Small tables with named rows and columns. After each table, cells are looked up by row and column.

nonip
fields: bos, gemu, lupi
nesibug: [144, 88, 48]
dez: [84, 54, 130]
zisoge: [6, 13, 240]
munup: [232, 162, 200]
guso: [114, 93, 215]
vaz: [94, 51, 189]
luk: [126, 62, 146]

What is the lupi of nesibug in nonip?
48
What is the bos of luk in nonip?
126
What is the lupi of luk in nonip?
146
What is the gemu of zisoge in nonip?
13
What is the gemu of guso in nonip?
93
What is the gemu of nesibug in nonip?
88
What is the lupi of vaz in nonip?
189
What is the gemu of vaz in nonip?
51
What is the lupi of munup in nonip?
200
What is the gemu of luk in nonip?
62
Which row has the largest lupi? zisoge

bupubo:
columns: gil, bubiva, tav, gokalu, loke, rol, pigorip, fom
dase: [403, 522, 614, 156, 454, 382, 571, 479]
rep: [474, 659, 470, 276, 355, 424, 739, 412]
vesesa: [472, 659, 468, 278, 356, 425, 740, 410]
dep: [502, 339, 360, 760, 511, 538, 272, 470]
gog: [510, 364, 340, 771, 496, 543, 299, 458]
bot: [413, 245, 531, 507, 597, 459, 183, 543]
nes: [384, 304, 662, 218, 553, 389, 349, 545]

gil of dep is 502
pigorip of bot is 183
tav of bot is 531
fom of dase is 479
pigorip of rep is 739
pigorip of dep is 272
gokalu of gog is 771
loke of rep is 355
rol of dep is 538
gil of bot is 413
rol of rep is 424

movun
        nilopef  fuf  sofubo  kenoz  zafes
mobe        533  595     538    636    463
lif         544  745     348    634    422
tizelo      566  498     558    386    497
zugu        536  472     506    588    499
kug         551  475     614    860    533
tem         750  281     248    527    834
sopo        762  284     241    681    778
fifiz       736  501     868    794    732
dup         690  488     444    748    551

mobe, zafes -> 463
sopo, fuf -> 284
kug, zafes -> 533
fifiz, zafes -> 732
tem, nilopef -> 750
lif, kenoz -> 634
tem, sofubo -> 248
lif, sofubo -> 348
zugu, zafes -> 499
dup, zafes -> 551
dup, sofubo -> 444
fifiz, sofubo -> 868
fifiz, nilopef -> 736
zugu, nilopef -> 536
zugu, fuf -> 472
sopo, sofubo -> 241
kug, fuf -> 475
zugu, sofubo -> 506
zugu, kenoz -> 588

nug =
|  | kopevav | fupa | kidosur | peb | vemef |
|---|---|---|---|---|---|
| rirunog | 109 | 84 | 88 | 87 | 195 |
| ninud | 78 | 122 | 110 | 82 | 82 |
| saro | 22 | 130 | 137 | 86 | 94 |
| tafadep | 102 | 129 | 92 | 89 | 106 |
| muk | 116 | 173 | 129 | 101 | 67 |
| tud | 117 | 69 | 89 | 79 | 122 |
| tal | 110 | 158 | 109 | 111 | 102 |
| zub | 137 | 136 | 108 | 112 | 53 |
| viz | 75 | 62 | 116 | 139 | 64 |
| tad | 167 | 71 | 106 | 119 | 180 |
| mikonil | 92 | 54 | 104 | 64 | 59 |
| dob | 83 | 99 | 129 | 101 | 100 |
| mez | 107 | 124 | 126 | 75 | 114 |

tud, kidosur -> 89
tafadep, vemef -> 106
rirunog, kidosur -> 88
ninud, fupa -> 122
tad, fupa -> 71
viz, kopevav -> 75

buzoli =
fields: bibe, dovegak, lugato, vubug, tef, lop, ril
tenadiz: [6007, 7332, 5557, 5165, 3779, 4441, 6951]
rem: [7295, 5201, 5380, 6344, 6364, 6188, 2539]
gaf: [9048, 4243, 4567, 7255, 6226, 6160, 2300]
riv: [6718, 4748, 4710, 7557, 7420, 7042, 2725]
mulo: [8647, 9644, 3764, 5016, 4759, 7593, 9162]
tepe: [6530, 6106, 4793, 4840, 3456, 5813, 5987]
nipep: [7669, 9329, 4016, 5502, 5208, 6922, 9919]
paba: [7100, 3207, 6819, 6056, 3563, 4525, 4527]
visumu: [5189, 8836, 3355, 6314, 2707, 3741, 6790]
lek: [5439, 2460, 8167, 5993, 3421, 4386, 5141]

lugato of rem: 5380
vubug of nipep: 5502
lop of paba: 4525
bibe of visumu: 5189
tef of rem: 6364
tef of tenadiz: 3779
ril of lek: 5141
tef of visumu: 2707
lop of tepe: 5813
ril of nipep: 9919
dovegak of tenadiz: 7332
ril of mulo: 9162
lop of visumu: 3741
bibe of tepe: 6530
ril of riv: 2725
dovegak of visumu: 8836
lop of nipep: 6922
Row with the largest lop: mulo

